Each scene shows the same named points in several views, each turned, perhaps mirrored, and shifted as a whole.
A view may leave some points out, and in a few views one point is out of place. Which views, in the order they come, and which point in each? Write - if none.

Scene 1 (5 views)
panel a:
  siser [-0.12 -0.32 -0.01  1.17  2.67  1.47  2.17  1.54 -1.88 -0.66 -1.15  0.18
  4.20 -0.29 -4.26  0.26]
  Fava [ 0.19 -0.26  0.17  0.11  3.91  1.41  1.31  2.29 -1.68 -0.49 -1.14 -0.99
  3.59 -1.36 -3.72 -0.24]
  fuzip [-0.61  0.54  0.08  1.44  3.25  1.24  2.14  2.04 -0.97 -0.56 -0.95  0.31
  4.11 -0.75 -3.87 -0.10]
  mapid [-0.07 -0.62 -0.88  0.73  3.37  2.27  1.61  2.36 -1.72 -0.83 -1.18  1.05
  4.23 -0.91 -3.71 -0.14]
  zolep [-0.31  0.37  0.57  1.14  2.34  1.49  2.03  1.17 -1.93 -0.72 -0.93  0.19
  4.73  0.70 -4.30  0.58]
  Losuf [-0.22 -0.25 -0.37  0.68  3.42  1.91  1.79  2.02 -1.97 -0.92 -1.06  0.29
  4.16 -0.66 -3.79 -0.22]
  muna [-0.06  0.24  0.22  1.17  3.04  1.36  1.66  2.14 -1.04 -0.37 -1.18  0.30
  4.11 -0.51 -4.01  0.17]
  bon [ 0.54 -0.31  0.12  0.76  2.99  1.37  0.85  2.46 -0.96 -0.38 -1.36 -0.50
  3.64 -0.78 -3.96  0.24]
  dizoz [ 0.00 -0.31 -0.13  0.75  3.21  1.44  1.38  2.10 -1.48 -0.77 -1.02 -0.61
  3.76 -0.82 -3.86 -0.01]
  Tufug [ 0.10  0.71  0.71  0.87  3.14  1.31  1.22  2.10 -1.18 -0.51 -1.24 -0.15
  4.20  0.03 -3.95  0.15]
  Rav [ 0.04 -0.24  0.28  0.64  2.79  1.32  1.52  1.55 -1.84 -0.67 -0.99 -0.86
  3.98 -0.24 -4.06  0.35]
  fusek [-0.07  0.04  0.05  1.24  2.94  1.36  1.77  1.98 -1.44 -0.72 -1.22  0.06
  4.04 -0.43 -4.08 -0.02]
panel b:
  dizoz [-0.88 -1.10  0.71 -1.39  0.43 -0.60 -1.34  1.60 -0.29 -1.19  0.30 -1.52
 -0.33 -0.86 -3.57  0.08]
  fusek [-1.09 -1.36  0.80 -1.65  0.07 -0.23 -1.51  1.02 -0.30 -1.48  0.03 -1.09
 -0.58 -0.33 -3.74  0.02]
  Tufug [-1.33 -1.90  0.80 -1.37  0.20  0.18 -1.49  0.84 -0.52 -0.84  0.19 -1.63
 -0.43  0.11 -3.62  0.09]
  muna [-1.31 -1.70  0.92 -1.37  0.16  0.03 -1.57  0.89 -0.15 -1.42 -0.03 -1.15
 -0.19 -0.38 -3.84  0.30]
  Fava [-0.65 -0.89  0.85 -1.41  0.83 -0.34 -0.87  1.89 -0.29 -0.85  0.22 -2.06
  0.32 -0.95 -3.24  0.11]
  bon [-1.31 -1.80  0.56 -1.28  0.33 -0.50 -1.20  1.45  0.19 -1.18  0.68 -1.82
  0.16 -0.80 -3.68 -0.04]
  zolep [-1.85 -1.35  0.27 -1.47  0.19  0.24 -1.53  0.51 -0.91 -1.47  0.05 -0.80
 -1.70  0.58 -3.60  0.04]
  Rav [-1.34 -1.06  0.22 -1.42  0.60 -0.38 -1.25  1.48 -0.70 -1.32  0.50 -1.59
 -0.85 -0.29 -3.44 -0.08]
  Losuf [-0.72 -0.75  0.95 -1.32  0.18 -0.34 -0.98  1.21 -0.09 -1.10 -0.40 -0.79
 -0.70 -0.74 -3.41  0.16]
  siser [-1.41 -0.92  0.40 -1.69  0.23 -0.19 -1.34  0.93 -0.38 -1.90  0.00 -0.74
 -0.96 -0.25 -3.73  0.01]
panel c:
  siser [ 2.77 -0.46  1.16  0.31  0.57  0.84 -1.71 -0.29 -0.24  0.83 -1.63  1.02
  1.70 -1.25 -1.05  0.54]
  Tufug [ 3.38 -0.40  0.52  0.39  0.25  1.70 -0.97  0.43 -0.14  0.78 -2.18  0.65
  1.89 -0.66 -1.28  1.02]
  bon [ 3.55 -0.56  0.72 -0.11 -0.27  1.03 -0.44  0.16 -0.92  0.36 -1.65  1.00
  2.11 -0.70 -1.56  1.13]
  Losuf [ 3.18 -0.08  1.10  0.16  0.49  1.16 -0.84  0.19 -0.59  0.98 -1.24  1.07
  1.74 -1.34 -1.03 -0.30]
  zolep [ 2.85 -0.75  0.86  0.51  1.00  1.39 -2.25 -0.30  0.62  1.12 -2.15  0.56
  1.57 -0.96 -1.22  0.67]
  mapid [ 3.40  0.13  1.35  0.12  0.61  0.55 -0.58  0.04 -0.95  0.73 -1.19  0.53
  1.82 -1.08 -1.06 -0.77]
  fuzip [ 2.91  0.17  0.82  0.30  0.53  1.23 -0.73  0.16 -0.46  0.73 -2.51  0.73
  1.75 -1.60 -0.46  0.72]
  Rav [ 3.03 -0.95  0.79 -0.05  0.14  1.49 -1.30 -0.08 -0.10  0.91 -1.46  1.46
  1.79 -1.15 -1.49  0.98]
  muna [ 3.10 -0.12  0.87  0.28  0.33  1.11 -0.85  0.12 -0.52  0.58 -2.14  0.48
  1.90 -1.03 -0.89  0.84]
panel d:
  mapid [-2.62 -0.29 -1.67  4.32  0.46  2.41 -4.31  1.55  3.91  2.08  2.32 -5.77
  2.76 -0.26 -4.31 -0.94]
  fusek [-2.12 -0.31 -1.77  4.36  1.19  2.94 -3.83  1.92  3.75  1.76  2.32 -5.51
  1.97 -0.57 -3.05 -0.59]
  muna [-2.58 -0.24 -1.78  4.60  1.11  2.82 -3.89  1.85  3.74  1.80  1.91 -5.36
  1.87 -0.62 -2.84 -0.66]
  dizoz [-2.04 -0.64 -2.26  3.76  1.13  3.14 -3.89  1.88  4.17  1.38  2.00 -5.60
  2.05 -0.42 -3.41 -0.86]
  Fava [-2.10 -1.15 -2.62  4.17  1.29  3.32 -3.87  1.77  4.54  0.69  1.51 -5.96
  2.09 -0.27 -3.63 -1.11]
  fuzip [-2.41 -0.08 -1.31  4.48  1.21  2.78 -3.59  1.88  3.38  1.61  1.64 -5.36
  2.07 -0.94 -2.90 -0.92]
  zolep [-2.04 -0.24 -1.36  4.77  1.11  3.20 -4.10  2.72  3.92  2.57  3.31 -5.64
  1.76 -1.30 -2.20 -0.83]
  Losuf [-2.19 -0.56 -1.69  4.32  0.96  2.88 -4.07  1.85  4.03  1.72  2.39 -5.98
  2.57 -0.62 -3.87 -1.16]
  Rav [-1.83 -0.71 -2.24  4.01  1.16  3.48 -3.96  2.50  4.41  1.58  2.58 -5.79
  1.81 -0.63 -2.78 -0.83]
panel e:
  fusek [ 0.08 -0.69 -2.07  2.35  0.14  3.80  1.57  0.19 -2.76  3.03 -0.83 -0.90
 -1.25 -1.39  0.85 -1.79]
  fuzip [-0.18 -0.73 -2.01  1.90  0.37  3.49  1.75 -0.12 -2.62  3.04 -0.48 -1.36
 -1.73 -1.72  0.54 -1.83]
  Fava [-0.24 -0.53 -2.01  3.57  0.22  3.65  1.36  0.75 -2.03  2.11 -0.01 -0.31
 -1.62 -1.23  0.35 -2.23]
  muna [ 0.12 -0.83 -2.22  2.35  0.06  3.63  1.58 -0.10 -2.76  2.94 -0.64 -0.83
 -1.75 -1.49  0.67 -1.40]
  mapid [ 0.37 -0.78 -1.85  2.29 -0.02  3.71  1.11  0.14 -1.94  2.55 -1.63 -1.15
 -1.51 -0.25 -0.06 -1.75]
  Rav [ 0.21 -0.33 -1.96  2.91  0.29  3.93  1.54  0.64 -2.77  3.01 -0.11 -0.34
 -0.74 -1.18  1.14 -1.61]
  siser [ 0.42 -0.53 -2.06  2.19  0.25  4.20  1.76  0.14 -2.61  3.08 -0.87 -1.03
 -0.74 -1.16  1.12 -1.60]
  Tufug [-0.20 -0.75 -2.32  2.83  0.17  3.46  1.28 -0.01 -3.07  3.31 -0.39 -0.48
 -1.42 -1.69  0.79 -1.15]
Views that do not fit: -
